Rotation paths and how fast each direction turns (degrees each step):
Each turn is a multiple of 5 degrees from 10 to 175, or 0.
Each row of a path follows its step; steps can be skipped.

step 0: [  1.7  14.4 -23.5   0.5 -25.4  26.1  -1.1 -32.2  19.2   0.7   4.2   5.1
 -45.3  -9.6  -1.0   3.9 -22.2 -14.6   7.2  -7.8 -16.4   5.4  -0.9  13.0
  -2.6 -15.4  -8.0  22.3  16.2  -6.4  18.9  36.3   7.0  20.4  19.9  -0.3
  -0.1  -1.4   7.0  -1.3   8.2 -12.3  18.6  18.4 -15.3  21.3   9.1   2.1
  -1.5 -45.1 -21.0  22.9   1.8 -31.4 -11.8  -0.8   7.1 -16.7   7.8 -32.1
  -4.6   7.2   3.7 -25.2  14.0   2.9   6.0  29.0  -2.6  -8.5  12.5   2.8
  13.4  -7.8  14.0 -10.0 -17.5  11.1  25.1 -14.1]
step 2: [  7.6   3.6 -13.7  -2.9   9.4 -21.5   2.4 -24.6   4.6  20.6   8.6   5.6
   7.6  -4.7  -7.7 -19.9  -4.3   4.0  -2.9 -21.5  23.1  15.3 -24.7  -1.3
   2.2 -12.9   5.3 -18.8  10.5 -20.2  -3.2  18.4  -5.8 -10.3   5.8 -11.5
  35.2  -0.6  36.8   4.5 -35.9 -16.4 -14.9 -21.6  -1.0  27.9 -11.5 -17.9
 -24.0   3.0  13.2  -4.5  -3.6 -25.6  27.5  24.6  20.1 -15.4  15.2   3.0
  -6.6  -0.9  35.2 -20.1   3.9  -4.8  18.5 -14.0 -10.5  -4.8  27.0 -11.4
  23.2   1.7 -15.5  -2.8 -16.6 -29.8 -21.1   1.2]
step 5: [  4.8  17.0   6.3 -11.4 -23.7   2.0   8.1 -20.5  14.5  11.1  -6.0  12.5
 -11.5   9.2 -24.3 -10.5 -14.7  -2.9 -44.7  -4.3  10.6   7.1 -22.4  19.0
  -0.7  -0.3  19.3  12.3  -3.2 -23.8  14.9   0.7  18.6   6.5   9.5   8.8
  15.1   2.8 -32.7  16.6 -23.6  -4.4  -3.3  15.3   0.2 -15.6  -3.6   5.7
   3.6 -26.7  13.5  22.0  21.9  -8.6 -20.9 -14.1   2.2 -31.0  -4.6 -27.6
  44.3 -20.1  -4.2 -25.5   7.5 -17.2 -27.8 -20.4  25.5   1.9  -5.4   7.0
  16.8   1.9  -6.5  -8.4 -24.1   3.1  -3.6   4.8]
step 7: [-30.1  23.2 -22.7   3.7   5.8   8.2   1.3 -32.8  24.3   8.6 -16.6  10.7
  -0.5 -16.3  -1.8  22.5  19.2 -19.5  16.3   9.5  13.0   5.5  -3.2 -16.7
  25.2   5.6 -11.2   2.1   3.1 -15.4 -30.7  38.1   0.3  11.7  -2.2  -4.2
  -0.7  -2.1   0.8  -7.5  -6.9   5.4  11.8  -7.8   3.8  37.9  12.8   3.5
 -25.9 -16.0   0.7  35.8   4.7 -13.6  -7.1  12.4  23.7 -11.9 -12.1  -1.4
  20.3   2.4   3.6 -16.0 -25.6  17.6  24.3  -5.8  -7.9   7.2   7.1  12.6
  43.3  -8.6  10.2   5.4  10.1   6.1 -34.7  -0.7]
step 12: [ 22.3  46.8  -8.9 -26.7 -22.0  -9.9  -6.2 -25.7  11.3 -13.4 -11.8 -10.6
 -14.7  15.1 -15.7   4.7   2.4  -2.0   1.8  -4.6   1.1   5.5  -7.9 -11.1
   2.2  13.2  11.5 -17.5   8.4  -3.7 -11.4  25.4  12.8  -1.7  29.0 -17.0
   1.6 -12.6  17.7 -20.6   4.3  -8.7  -1.0   6.2  -6.9 -20.6  17.7  -2.3
 -38.7 -40.0  13.7  33.9   2.1 -29.4   9.7  -9.3 -13.3 -28.0 -22.3 -16.4
  27.8   1.0   0.3  12.1  -7.1 -14.0   2.6  31.6  22.9  -1.3  -8.7 -15.3
   9.4  20.9   2.2  -2.1   8.6  -5.3  -8.5  -8.1]
step 14: [ 28.3   1.3   1.3   7.8  -3.7  -1.7 -23.2 -45.2   4.3 -13.8 -19.5  -7.9
  -5.0 -25.2  -2.2  12.3  -3.3 -11.7  -8.1 -13.0  32.2   5.3 -17.8   3.0
   0.6   1.1   3.8 -25.2 -11.8  -9.7 -28.3   5.5  12.0  10.3  12.4   2.0
  11.3   5.4 -20.5   8.6 -21.1  16.8 -16.8  14.6 -15.8  14.2 -10.9  16.5
   9.2  27.8  -5.2  -7.1 -17.3 -12.5 -27.5  -7.7   5.6   3.3 -10.2  -5.3
   8.2  13.1  10.8  -6.7 -12.7  -4.9  12.6 -16.9  -3.6  -2.0  36.6  -0.7
  49.3  -5.6 -15.4  -9.0 -26.9 -26.2 -24.6 -17.0]
step 16: [ 18.6  26.2 -15.8  -5.4  -6.2  16.5  -4.1 -12.6  29.0   8.2  22.5  -8.0
 -30.4 -18.0 -21.0   5.5 -11.3 -20.3  -0.7  11.4  -4.4 -13.9  -9.0   0.8
  -9.9  27.3  24.5   6.8   8.6  17.6 -19.9  14.8   8.2  -4.0  40.2  16.0
  22.8   5.2 -15.8   3.3   9.5 -34.6  21.9   1.2  23.4  18.3  13.4  -3.5
  13.0 -31.1  14.9   5.2  -2.4 -20.8   0.3   6.0   4.2 -25.7  16.2 -19.4
   7.4   8.8   4.7 -20.5   0.0   2.7  -1.6  19.2  -9.9  21.1  -1.1  32.0
  -0.8 -18.1   0.5  -6.4 -22.7  13.5  14.7 -19.6]
step 19: [ 10.4  17.6  17.0  -4.5 -48.3 -13.6   4.5 -25.6  -7.1   6.5 -30.2  -6.2
  12.2  -9.9  21.9  20.9  -8.0 -16.8  17.9  -1.6  31.4   4.7  -3.4   3.7
   4.4   8.6 -28.2   8.3   9.9  20.6 -13.8  17.7 -13.7  11.9  23.2 -10.7
 -38.4 -16.5  18.8  -4.3   4.4 -12.7 -19.5   0.4 -13.0  -1.8 -10.9   3.2
 -17.7   5.7  -0.1   6.4  -1.6 -18.5  -6.0  20.2  10.0 -22.0 -11.3 -20.4
   6.3  27.9  -0.8  -3.5   6.6   6.0  -0.1  -9.3   3.3  29.0 -17.6  14.1
  32.8  -4.3  -1.7 -33.1  -2.6   2.3 -33.1  -9.9]
step 21: [ 23.6   5.0  -6.0  -7.5  -4.1  -1.9  -7.7 -29.4  -5.5  13.3  22.7  -0.2
 -17.0 -14.9  -4.3  -6.6  -3.4  -2.6 -23.3 -19.1  27.7  -9.0  -4.8  26.8
  17.5 -12.1   9.3   0.5  -9.5  -1.1   3.5   7.7  17.8  16.8  23.6   9.9
  27.6  30.4  -8.4   5.4 -17.4  -0.4  -8.4  -4.5 -17.9  -8.0  22.6  -3.1
   6.4 -19.7  31.4   2.0   1.8  10.8 -31.0 -11.4   3.9 -46.5  10.8  -0.7
  27.6 -26.5   2.3   9.1   0.1 -14.3  -0.9 -10.6  -0.4 -11.5   4.9 -11.9
   2.1  -4.9  22.0 -44.5 -22.6  15.1 -12.5 -25.5]
step 27: [  2.5  27.6  -8.3  -9.5   0.2  -8.4  -1.1 -16.0  18.9  16.1  31.4  -4.7
 -45.3   3.0   9.1   6.6  26.8   0.8  24.5   0.3  -3.1   1.2   4.3  14.5
  10.3  -9.6  19.5  34.1   5.0   5.4   2.1   7.6   6.2  14.8   8.7   1.3
  -0.8  -9.8  18.4 -18.5 -39.6   3.2  -5.2  28.9  16.4   9.2   6.8 -17.2
  22.7  25.2  -5.3   1.1  18.4 -25.7   3.7  19.3   9.5   4.7 -17.6   0.9
  13.1 -10.4  15.7 -19.5  28.4  -1.8  -1.2  -6.9 -24.8   8.9  -5.7   1.4
  17.1 -23.7  -4.1  16.7 -26.2  10.0  -6.4 -40.5]
Directions:
[  0.0   0.4  -1.1  -5.2   2.3  -0.2   5.1   4.8   1.5   5.5  -3.2  -5.0
  -3.0  -3.9  -1.4  -2.6  -4.4  -4.8 -11.3   4.4   3.6   0.2  -2.6   0.8
   6.5   4.9   2.3  -2.7   1.6   4.2   2.8   0.8  -0.4   5.7   4.1  -4.6
   3.6   4.6   3.6   6.2  -0.7   2.5  -1.3  -6.8  -0.4  -2.0  -1.6  -2.1
  -0.2   6.6   1.9   7.1   2.6  -1.2   4.5  -4.8   1.1   6.4   5.9   1.0
  -0.4   1.3   2.5   2.5  -5.8  -4.8  -5.8  -4.2   1.2  -5.1   5.1  -3.8
  -9.1  -4.8  -0.5   2.0  -2.3  -0.8  -2.6  -2.4] | 95
[ -1.1  -4.8  -0.6   4.3   3.8   1.4   0.3  -3.7  -0.4  -8.2  -1.9  -7.7
   4.7   1.6  -7.4   0.5   2.3  -3.3  -4.7   5.7  -2.7  -2.0  -5.1  -4.9
  -3.6   5.1   8.8  -2.2   2.5   0.0  -2.1  -2.0  -3.3  -5.2   3.1  -5.5
   5.7  -3.4  -4.9  -4.1   4.9  -4.4   7.4   3.2  -0.4  -2.0   2.5   2.1
   0.7  -3.8   1.7  -2.4  -4.1   1.1   1.7 -10.1  -2.1   8.4  -1.2   0.4
   3.6   2.9   2.0  -4.0  -2.7   1.4  -0.1  -0.5   3.1   1.6   0.0   3.0
   4.4   0.0  -3.2   2.0   2.2  -9.3   0.8  -2.5] | 175
[  2.7  -3.0  -3.3  -1.0   5.6   2.5   5.5  -4.5   3.2  -4.3  -5.6  -4.5
   4.5   3.9   1.1  -2.0  -1.4   2.5   1.4  -1.9  -5.3   0.3   0.9   1.1
   0.7  -5.1   0.4  -3.7  -0.6  -2.7  -9.4   1.5  -0.5   6.1  -1.8  -1.4
  -3.3  -1.4   2.2   3.0   2.1  -3.4   0.0   2.9  -0.3  -3.3   1.6  -6.3
   4.9  -1.3   1.6   0.4  10.5   0.4   0.9   3.3   0.5  -7.3  -0.9  -1.3
   0.3   8.0 -11.6  -4.2   5.4   1.9  -5.9   1.3   1.4   3.9   4.1  -1.6
  -6.6  -6.0   0.9   5.0   1.4  -3.1  -3.4  -6.6] | 95
[ -0.4   0.2   0.0  -4.4  -1.5  -3.1  -0.3   2.5  -0.6   1.6  -3.0  -0.7
   5.0  -0.6   7.6   0.9   3.3  -1.7  -2.6   0.3   5.2   3.7  -0.3   0.6
  -5.3   1.6  -3.2   3.2  -1.9  -8.5   0.4   0.0   1.1  -3.8  -1.0  -5.4
  -7.4 -10.2   0.3  -1.6   0.8  -4.1  -2.0  -1.6  -3.8  -0.8   1.2   4.6
   1.6  -5.2  -2.0   3.3   3.9   2.2  -9.0  -9.0  -5.0  -2.0  -6.6  -2.5
  -0.8   0.1   1.4   4.7  -2.7 -11.4  -5.4   3.0  -1.8  -6.4  -0.3   8.0
  -3.7  -1.3  -0.1   0.0  -1.2   1.0  -6.1  -2.3] | 155
[ -8.0   0.1  -5.4  -0.7  -1.0  -1.0  -2.9   3.0   3.6  -2.8   3.6  -5.0
   2.9  -1.9  -7.5   6.4   4.2   4.0  -4.4  -2.0  -2.5   4.6   1.8   9.2
  -1.8   2.9   1.9  -4.7   4.3   3.9  -2.0   6.7   0.5  -3.9  -7.1 -10.4
  -2.2   1.1  -1.9   5.2  -2.7  -3.4   0.1  -3.0   0.2  -2.2  -2.4  -3.1
  -4.3   0.1  -4.2  -3.2   7.6   0.8   1.1  -1.3  -0.3  -5.8   5.3   2.3
   2.3  -5.0  -4.4   7.5  -0.5   4.3   5.6   2.0   0.2  -5.9  -0.6   0.4
   4.9   2.9  -0.1   1.9  -2.6   1.2  -2.1   4.0] | 135
[ -1.4  -3.6   1.6   3.8   2.0 -10.5   1.4  -6.8   4.8   3.5   2.0  -3.5
  -4.7   2.6  -1.5  -3.7   5.1  -4.7   0.2  -2.4  -1.8   3.2   2.4   1.3
   2.8   9.6   3.7   4.8  -0.7  -1.5  -3.7   0.8   2.6  -5.0  -5.8  -0.1
  -8.0  -3.9   3.8  -0.9   1.0   0.2  -0.2  -2.2  -2.7   1.7  -6.0  -0.9
   0.2   3.0  -5.2   0.3  -6.1  -0.2   2.7   6.2   6.0   2.2  -4.5  -2.1
   3.6   6.7  -2.7   1.5  -6.4   4.8  -4.9  -7.6  -9.0  -1.2   2.3  -0.6
  -0.4   2.3   2.5  -4.1   3.4  -0.7   1.5  -2.8] | 90
[  0.1   1.0   6.0   9.2   0.0  -2.0 -10.6   0.3   5.0   0.8   1.5   3.3
   2.4  12.3  -0.6  -3.3  -6.5   1.6  -4.5   4.9   4.0  -7.1   0.7   0.6
   1.4   5.1   0.5  -5.9   4.3  -0.4  -5.7   4.3   1.9   3.3  -0.8  -0.4
   4.0  -0.7   1.6  -0.2   0.7   3.1  -8.2  -0.8  -8.4  -2.6  -2.3  -0.2
   0.0  -1.9  -0.7  -2.2   3.9   4.6   4.8   0.6  -2.5   0.3  -9.7   4.6
   2.4  -2.8   1.2  -2.4   1.8  -3.9   3.6   2.4   2.1  -0.2   5.5   2.5
  -2.5   0.0   2.3  -3.7  -2.9   2.9   1.9   0.9] | 40
[  2.9  -5.2  -1.3   1.8  -4.1   4.9  -1.7  -5.4  -6.2   4.7  -0.6   2.4
  -1.7  -1.3   3.7  -4.2   6.2  -0.9  -3.2   6.3   1.4  -7.9   0.1   5.9
  -6.2   0.6  -0.4   2.3   2.2   0.8  -1.7  -5.0   6.0   4.5   0.7  -4.6
   0.2   0.6  -2.2   6.1   0.1  -3.9   5.7  -2.2   5.9   5.3  -7.2   0.9
   2.3   6.9   1.7 -10.1   0.5   1.2  -3.2   1.0  -4.8  -2.0  -3.3  -2.2
   6.5  -0.7  -1.4   7.5   0.7  -4.0   3.6  -2.3   0.1   3.1  -2.1  -4.5
  -0.4  -4.5   5.4   0.4  -2.5  -2.8   4.8  -4.8] | 65
